Each path below is one point turned by a fixed rotation once a step. After each direction that follows a path, write how fast that rotation turns it, in degrees a step (0 if it stays still).
Each turn is a multiple of 5 degrees from 10 to 175, or 0.
Each row of a path follows its step; steps can be skipped.

step 0: [ 14   2  22  -2 -16   8 -10 -23   0  -4  -4  18   0  -7  -3 -44 -28  34
   0   5 -16   8 -13 -30  -6  14 -11  -5  19  40   0  -4  33  26]
step 1: [-12  -8  -5  -4   1 -41 -26  23   6 -11 -17  -6  -3  15  -3 -22  20 -44
  10   0 -14   8   3  11   2  11 -32  25   7  32  -2  -5  31 -15]
step 2: [ -6  25   5 -14   4  30   8 -19   5   9   4 -26 -54  11   9  15  -9 -35
 -14   5  16   0  19  -2  11  -9   2  18  11  35 -15 -12 -17 -16]
step 3: [ 57 -10 -33 -20  -8   2   6 -23  -9 -28   2 -18 -18  12   5   4   5  39
 -27   1  -6   6  21  -4 -17  16   5 -11   6   6 -15   5  21   0]
step 4: [-11 -31 -11 -17 -26  -5  -5   4 -18   4 -13  24 -15  -5   7  15  15  10
  15  55 -10   5   7  21  11  22 -19  32  -5   4  23   6  18  24]
step 7: [  4  -8 -12  -7  12 -10  17   3  14  -9   6 -36 -20  -4  13   3 -25  -6
 -34  38  15  -7  10  13  22   5 -11  27  -6  -5  47 -30  -6  -3]
step 9: [  4 -15  -4  16 -24  24 -27   7 -38   9   2   9  20   2 -10 -11  -5   1
  -3  32   0  27  -4   7  -9  -1  36   8  33  10  20  17  38   4]
step 10: [-13  10  -1  19 -19 -30 -25   1  13  11  16  -8  -2  -6  63 -21  12 -10
   1  16  -5  16   6 -12  19  12  -8  -6  20  -4  22 -16  -6 -30]
step 11: [ 15  32  25  13   7  22  -1  -2  -4 -24 -31  -6 -28  -6  21  10 -28  -4
  23   4  12 -14  13  -2 -29  -4 -11  -9 -18   7  12  -4   9 -47]
step 13: [  0 -12 -10  20   0  -3 -14 -20  16  -4   7   8 -29 -33 -13 -18  15  -4
  17  35 -16   0  -7 -48   4  18 -21  18  33   5   3  -6  -1  23]
Directions:
[  7 -12  -2   6   0  10  -3   2  -1   2   6  -6   2   6  -1   6  11 -14
 -11  -3   0  -3  15  -6   1   2   7   2   5   2  -2  -3   1   6]  60
[ -3  -1   5  -4 -10   5 -13  -3   0 -14  -1  -4   0  -7  -6   7   6  -2
  15   1   8  -7  -1   0  -1   3   0  10   1  -6  -5  -2  -3  -1]  155
[  1  -8  -5   0   2  -3  -7   2   0  -9   0   6   0  -7  14   1  -2   4
  -4  -7   2  -9  -2  -2   5   7 -10  -5   1   1  11 -11   5  10]  110
[ -1  -4  -2 -18  -1  -2   2  -5   3   1  -1   4 -10   8  -2   3   6   2
   0  -6  -1  -1   0   2   4   1  -9   2  -1  16 -15   2   4   6]  25
[ -5   0  -3  -4  -1   1   5  -1  -4  -3  -1  -7  -2  -2   5   2   4  -2
 -14  -2   6  -6  -4  -5 -11 -14  -6   3  -7   0  -3 -11   1 -15]  80
[  9   3 -10   1  -1   6   9  -6  -7   2   5  10   2  -2 -14   5   1   8
   2   6  -3  -2   4  -2   6  -6 -11   3   4  -9   1  -7   4   1]  80
[  4   8  -6  -4  -8   2   5  12  -1  -3  -5   5   3   2   2  -2  -9  -4
  -2   2  10  -6   2 -20   5   5  -1  -1  -2  -1  -6  10  -2   1]  130
[  0  13   0   4  -5   9   2   3 -10  -5  -9   6  -9  -5  -2   4  -3   2
  -2 -16  -4   1   2   6   1  -4  11  -5   3   7  -2  -7  -5   3]  120
